(in the rows, 128 means zero)
M: rows in a few groups, each row roughly a mix of its group's directions (some rows in no group):
M (119 x 11):
[[102 131 138 116  89 139 156 132  76 119 132]
 [150 110 141 123 154 122  93 135 179 149 116]
 [104  86 129 129 137 108 119 111 110  78 113]
 [168 154 106 102 137 139 153 117 162 132 154]
 [122 136  82 140 144 127 115 146 176 106 111]
 [131 133  98 157 136 151 131  96  78 142 137]
 [108  85 160 143 139 117 122 129 100 113  91]
 [102 136 179  90 121 116 141 150 144 123 144]
 [146 101  98 144 108 101 130 120 122  92  90]
 [ 68 154 111 116 105 115 132 130 151 112 124]
 [118 105 167 104 111 109 125 162 154 114 102]
 [113 146 165  99 131 147 123 156 156 158 153]
 [112  79 167 105 147 102 118 118 129 114 119]
 [120 140 146  71 112 132 117 134 168 143 140]
 [172 145 106 170 144 157 125 143 120 148 126]
 [144 131 101 110 113 145 150  71 125 133 152]
 [110 147  80 112  92 139 153 143 123 111 145]
 [144 132 159  68 125 129 121 130 162 133 140]
 [144 102 154  95 149 117 141  90 123  96 142]
 [155 162 146  91 109 140 136 144 135 152 163]
 [ 98 125 104 158 118 124 142 100  91 101 105]
 [127  93 126 161 139 116 114 141 133 104  76]
 [168 107 111 162 140 117 138  98  97 111 116]
 [106 110 163 114 125  92 149 122 109  87 118]
 [ 83 130 120 123 138 121 110 128 174 109  95]
 [156 138 110 130 141 137 118 157 177 150 159]
 [ 95 147 155 107 130 136 105 164 168 123 124]
 [115 163 129 106  81 120 149 143 108 134 158]
 [ 86 142 152 108 121 154 117 153 162 153 135]
 [104 118  99 123 120 127 104 150 184 148 127]
 [128 100 150 130 140 101 113 149 166 104  91]
 [ 62 125 135 105 111 110 137 118 139 118 139]
 [116 113 187  98 151 116 117 127 143 143 140]
 [134  87 131 131 119  92 130 110 108  92  95]
 [163 114 159 103 136 130 133 127 132 145 181]
 [114 153 185 122 122 139 116 141 125 166 118]
 [138 153 155 128 108 121 123 189 110 141 133]
 [114 139 138 152 103 130 139 116  75 155 101]
 [134  89 126 169 162 114 134 113  93 122 136]
 [103 107 121 147 150 112 106 119 135  92  84]
 [ 93 126 132  80 117 127 129 129 168  98 120]
 [124  98 130 162 159 116 129 109 101  96  99]
 [ 95 140 140  86 114 133 114 131 176 125 110]
 [115 137 160  94 117 162 123 144 151 163 148]
 [151 123 190 113 140 128 128 111 116 156 142]
 [144 132 100 165 165 154 104 114 131 158 128]
 [117 174 123 129 109 148 124 166 151 163 127]
 [113  86 137 152 147 107 107 111 109 101  98]
 [102 158  99 132  87 136 156 115 101 113 131]
 [123 120 169  96 125 122 115 160 173 141 126]
 [117 167  79 133 100 144 143 153 139 137 126]
 [161  97 133 116 154 160 121  88 147 143 128]
 [106 154 141 101  92 145 145 137 122 153 166]
 [ 84 154 148  96  97 122 125 157 146 131 131]
 [140  96 127 161 171 116 102 109 134 124 100]
 [121 147 141  72 111 133 147 138 152  97 141]
 [134 126  94 111  96 136 149 147 117 125 180]
 [150  92 111 150 135 103 110 122 142 106  85]
 [157 124 145 115 116  82 121 153 107  98 104]
 [141 142  87 161 120 135 154 104  95 130 153]
 [176  97 149 134 170 118 110 134 142 135 128]
 [151  91 128 115 123  82 124 100 131 100 108]
 [124  96 116 163 149 119 129  93 101  95 114]
 [131 159 127 129 165 147 123 106 133 161 172]
 [136 156  87 158 138 166 123 123 118 156 144]
 [145 130 152  89 132 119 111 134 178 150 147]
 [180 108 120 116 137 148 135  81 124 136 136]
 [168 151 129  95 111 138 136 148 153 145 163]
 [101 150  91 117  76 132 138 101 126 129 128]
 [174 116 151 110 158 127 126 158 158 121 144]
 [130 121  96 180 129 121 125 116 104 138  89]
 [127 112 110 160 115 139 115 166 142 117  79]
 [122 157  93 124  80 135 153 106 107 120 136]
 [113 130 127  74 103 120 132  92 154 112 123]
 [141  92 159 145 177 115 113 120 118 118 107]
 [113  87  94 166 117 116 112 144 101 116 129]
 [124 146  89 173 131 151 148 116 109 143 154]
 [169 121 114 170 156 158 129 123 112 150 137]
 [134  97  73 160 140 114 120 125 132 101 121]
 [136  94 133 172 168 144 129 123 106 147 143]
 [136 144 151  92 135 132 116 138 171 158 159]
 [113 175 154  89 110 143 154 117 123 135 119]
 [177 136 134 157 130 130 129 163  92 141 135]
 [ 86 140 130  92  97 132 108 113 150 157 125]
 [119 170 114 132  90 144 136 139 111 165 153]
 [109 137 175 102 139 140 119 156 157 154 143]
 [ 95 145 169 116 132 154 130 168 142 148 139]
 [180 115  87 149 145 124 140 111 136 137 148]
 [117 157 132 145 108 142 143 163 101 156 164]
 [156 149  83 160 126 154 144 107 115 139 143]
 [ 92 108 100 146 122 118 132 100 120  92  96]
 [150 105 147 171 173 121 115 136 105 139 121]
 [119  80 133 150 167 103 121 109 119 107 114]
 [143 153 144 103 124 142 126 170 154 154 162]
 [133 130  86 170 112 127 149 108  93 112 121]
 [109 127 100 175 123 126 144 113  87 109 112]
 [111 165 149 110 102 149 144 167 129 156 131]
 [169  89 142 139 169 137 111 117 133 131 109]
 [146 117 116 136 159 134 102 119 166 113  82]
 [131  97 170 151 160 113  97 116 123 134 107]
 [176  99 118 152 143 118 137  98 104 144 142]
 [140 159 137  77  92 137 148 114 126 122 148]
 [159 126 152 101 124 124 126 113 100 133 181]
 [ 76 153 116 103  90 137 127 135 146 140 132]
 [159 142 107 107 105 135 124 147 167 157 156]
 [ 77 143 133 111 114 137 108 153 157 157 133]
 [155  90  91 148 157 111 121 114 143 101 133]
 [ 63 142 147 130 119 133 127 118  98 125 112]
 [109 122 162 100 149 130 105 161 168 143 131]
 [159 136 175  96 151 130 139  98 138 138 140]
 [157  85 109 141 161 109 122 102 135 101 131]
 [157  88 103 142 161 110 124 103 138 100 132]
 [128  91 125 132 168 136 111  95 159 119 102]
 [101 154 167  97 124 142 140 154 140 143 158]
 [106 119 168 106 150 117 121 102 131  93  96]
 [130 154  89 168 149 161 125 117 112 146 139]
 [174  93 122 133 159 114 133  94 128 118 144]
 [139 134 153  91 128 125 112 146 180 151 143]
 [111 107 136 137 121 111 148 105  74  98 113]]
the one row of each list that fits no group (the others fit one group, some only roughly):
  * q_584: [109 147  91 158 102 155 148 143  98 117 117]
  * q_830: [117  96 169 115 146 111 121  98 106  98 111]
  * q_943: [138 139  84 168 103 129 141 107  96 137 129]
  * q_556: [154 156 143 119 129 146 128 151 153 172 160]
  * q_808: [ 69 145 109 119 105 136 125 151 157 131 132]
  * q_58: [ 95 160 140 109  99 150 155 157 116 126 150]
  * q_112: [ 89 108 109 136 126 114 122 120 112  82  95]
  * q_147: [186 134 116 158 132 129 147 129  97 131 147]
  * q_498: [138 105 107 157 158 113 119  98 133 103  90]
  * q_911: [126 118 168  99 141 142 102 146 169 141 108]
  * q_812: [ 91 169 126 115 102 146 149 161 127 124 148]
  * q_667: [133 172 137 123 109 144 153 162 108 139 163]
  * q_23: [134 130 112 151 133 131 153 101  73 111 154]

q_23
  * q_595: [123 149  85 155 109 137 158 118  88 122 126]
  * q_349: [108 174 113 115  89 149 147 150 122 147 132]
  * q_126: [120  95 127 165 148 130 121 108  85 120  97]
  * q_407: [138 100 174  97 161 118 111 119 144 114 113]
  * q_90: [125  92 104 152 156 110 111 111 135  91 104]
  * q_837: [142 125 177  83 140 130 135 120 139 126 163]
  * q_529: [114 115 122 182 153 136 122 147 124 110  90]
  * q_394: [ 79  99 165 102 139 118 118 126 151 127 127]
  * q_54: [150 101 109 154 159 113 111  84 110 126 115]
  * q_107: [125 105  85 154 120 116 141 105  92 103 109]
  * q_124: [164  89 144 124 149 114 137  90 105 119 147]
  * q_854: [119 165  77 155 121 156 133 119 147 137 126]
  * q_953: [158  92 140 125 149 123  91 123 158 157 110]
  * q_17: [135 152 165  87 130 144 130 140 157 147 158]

q_595
  * q_290: [137 137  82 133  78 133 147 134 105 109 118]
  * q_98: [142  85 133 151 163 106 113 100 122 106 110]
  * q_614: [147 106 168 111 168 119 108 118 160 118 140]
  * q_683: [112 135 100 177 134 164 128 134  95 133 113]
  * q_995: [122 164 112 116  92 159 142 167 140 140 142]
  * q_912: [121  84 130 147 160 109 113 104 131 107  94]
  * q_169: [102 144  85 148 103 132 148 136  91 104 130]
  * q_886: [128  83 145 139 145 100 121 100  99 110 101]
  * q_272: [117 138 167  75  99 122 124 148 140 135 137]
  * q_36: [155  81 117 162 150 108 119 102 110 124 124]
  * q_596: [155 136 162 105 158 131 115 129 171 145 149]
  * q_426: [ 99 124 172 103 101 119 147 161 119 109 122]
  * q_599: [118 113  78 144  99 123 148 121  89 113 134]
  * q_511: [110 113 109 176 132 153 121 138  96 128  95]

q_169
  * q_382: [165 110 164 122 169 122 111 118 156 135 143]
  * q_820: [134 168 116 139 102 149 134 156 130 175 139]
  * q_163: [162 163  83 148 106 135 146 118 109 127 138]
  * q_283: [117 124  96 162 105 149 140 134  79 120 110]
  * q_144: [129 170 129 137 113 147 151 169 110 139 161]
  * q_477: [124  89 126 166 149 101 130 117 108  99 103]
  * q_240: [116 154  88 148  90 142 143 147 103 152 130]
  * q_265: [131  98 167 113 157 110 120  95 127  97 112]
  * q_451: [140 165 141 112  90 134 138 164 108 148 153]
  * q_404: [140 139 132  82 120 135 126 155 177 130 151]
  * q_59: [142 125 138 113 138 140  97 148 182 160 127]
  * q_945: [120 109 146 129 148  87 141  90 102  95 130]
  * q_129: [161 147 151 112 137 143 127 141 157 165 163]

q_477
  * q_799: [122 146 137  87 117 156 114 122 178 143 114]
  * q_516: [123 111 181  86 133 100 125 127 148 128 137]
  * q_863: [102 119  94 132 110 121 147 108  91  94 105]
  * q_183: [160 107 123 124 164 113 139  81 133 101 119]
  * q_741: [109 141 131  93  98 148 148 102 132 149 167]
  * q_419: [100 134  92 161 128 124 111 150 147 112  87]
  * q_106: [147  98 107 159 155 137 141  85 105 131 142]
  * q_877: [172 102 137 144 170 120 106 120 154 140 137]
  * q_980: [148 167 111 142  96 141 145 137 104 158 157]
  * q_545: [119 103 124 157 148 109 119  99 107 106  83]
  * q_841: [150 159 122 126  95 136 155 160 103 143 159]

q_841
  * q_915: [120 107  81 146 133 113 133 108 118  87 103]
  * q_919: [148 145 172  95 139 138 122 141 162 146 152]
  * q_470: [ 98 158 113 118  82 146 143 156 111 140 141]
  * q_906: [144 165 100 139  93 143 144 144 118 153 159]
  * q_634: [149 115 136  83 139 124 121 141 182 117 135]
  * q_457: [122  97 105 139 141 105 142  78 108 102 130]
  * q_256: [186 114 120 143 153 123 136 106 129 151 152]
  * q_858: [ 97 131 144  98 109 125 125 169 172 125 128]
  * q_293: [134 153 100 135 113 175 122 139 119 169 144]
  * q_306: [126  98 107 170 136 126 119 126 108 106  82]
  * q_842: [136 118 147  85 140 125 118 151 182 118 134]
  * q_138: [113 102 125 153 120 115 140 132 102  86  85]
  * q_814: [128 106 119 171 158 114  93 131 145 126  95]
  * q_164: [139 110 179 110 160 118 130 115 114  95 114]

q_858
  * q_351: [125 138 153  96 126 162 108 143 172 153 118]
  * q_204: [ 86 163 139  88 104 138 141 138 133 107 118]
  * q_682: [146 157 110 105 109 146 147 151 148 147 171]
  * q_491: [156 106 126 124 149  88 125  77 122 114 136]
  * q_548: [111  99 110 133 140  91 133  89 123  91 114]
  * q_628: [130 162  93 129 100 150 124 158 157 155 121]
  * q_668: [128 120 169  78 130 102 124 120 157 132 148]
  * q_558: [155  98 108 153 149 127 142  85  99 122 139]
  * q_880: [137 110 112 100 127 119 158  95 108  86 148]
  * q_46: [146 117 172  93 159 121 124 107 153 112 142]
  * q_936: [153 163  99 142  99 143 154 144 111 137 157]
  * q_950: [116 154 155 105 131 143 124 164 170 149 147]

q_628
  * q_564: [104 149 156  88 102 130 116 160 157 134 121]
  * q_733: [125 112 157 138 144 115  99  91 103 163 106]
  * q_958: [105 136 142 106 120 133 102 175 169 143 125]
  * q_774: [124  85 148 116 162 111 109 114 148 103 101]
  * q_835: [128 153 114  94  95 145 153 145 129 134 171]
  * q_536: [126  90 129 103 134  99 132  80 126  98 119]
  * q_839: [167 112 146 148 160 125 104 135 155 159 146]
  * q_508: [125 170 105 157 107 142 145 152 105 146 154]
  * q_131: [166 107 144 154 167 137 105 152 131 136 103]
  * q_649: [136 133 174  85 145 133 119 154 155 135 143]
  * q_440: [114 160 177 118 139 145 135 151  98 140 147]

q_958
  * q_465: [154 147 114  87 101 129 133 110 134 151 168]
  * q_194: [123 173 119 111 116 155 135 126 126 170 161]
  * q_809: [150 148 155 101 128 142 129 146 155 158 169]
  * q_976: [159  94 107 126 145 113 137 115 148  81 112]
  * q_135: [162 145 130 126 128 139 133 149 150 170 171]
  * q_898: [182  96 125 149 154 114 122 103 119 124 114]
  * q_384: [144 156 147  77  92 137 124 145 146 140 133]
  * q_680: [ 66 134 128 127 127 134 115 161 157 132 120]
  * q_762: [ 93 129 159 144 163 128 142 110  85 119 138]
  * q_677: [138 151 137 107 143 148 109 133 163 171 159]
  * q_850: [114 109 135 175 172 131 113 129 121 118  97]
  * q_338: [103 158 137  83  95 129 124 142 162 126 121]

q_194
  * q_533: [170 148 117 118 105 135 123 131 137 174 158]
  * q_518: [135 149 132 107 121 154 112 155 169 166 148]
  * q_158: [116 106 114 175 136 134 127 130  94 109  89]
  * q_371: [ 98 129  97 152 135 120 136  94 100  92 107]
  * q_128: [110 163 144  83  99 146 143 146 135 129 151]
  * q_786: [141 102 106 162 135 117 124  82 100 121 104]
  * q_363: [142 163 125  83  84 142 140 119 135 138 144]
  * q_482: [101 168 145 102 109 140 147 161 148 128 152]
  * q_874: [146 119  68 156 103 121 126 104 133 135 125]
  * q_710: [ 99 119 100 132 134 119 100 161 165  95 119]
  * q_198: [111 148 188 110 114 139 124 136 112 158 126]
  * q_750: [153 108 134 130 160 109  97 125 178 132 113]
  * q_177: [112  98 177 122 158  95 122 120 130 112 113]
  * q_734: [122 163  95 134  91 145 143 157 125 157 144]

q_371
  * q_273: [111 111 183  95 127 115 125 154 152 124 120]
  * q_287: [108 128 179  96 122 125 127 163 157 134 129]
  * q_243: [140 145 106 141 128 160 107 163 168 156 122]
  * q_415: [134 138  70 157 100 133 145 136 106 142 130]
  * q_610: [137 153  86 125  99 137 151 107  96 127 156]
  * q_335: [143 107 100 178 146 111 132 103  98 121 121]
  * q_555: [147 124 182  93 142 130 126 124 142 138 162]
  * q_967: [130 153 152  93 141 121 125 136 175 140 161]
  * q_951: [ 88 120 107 120 123 119 130 120 122  75  97]
  * q_855: [123 126  81 132  97 126 151 106 127  86 115]
  * q_483: [158 138 147  82  87 121 140 126 110 134 151]
  * q_800: [110 142 151 139 153 170 115 139 118 171 146]
  * q_381: [122 117 119 149 142 105 144  88  83  98 125]
  * q_956: [ 96 141 159  99  94 131 152 164 125 117 134]

q_335
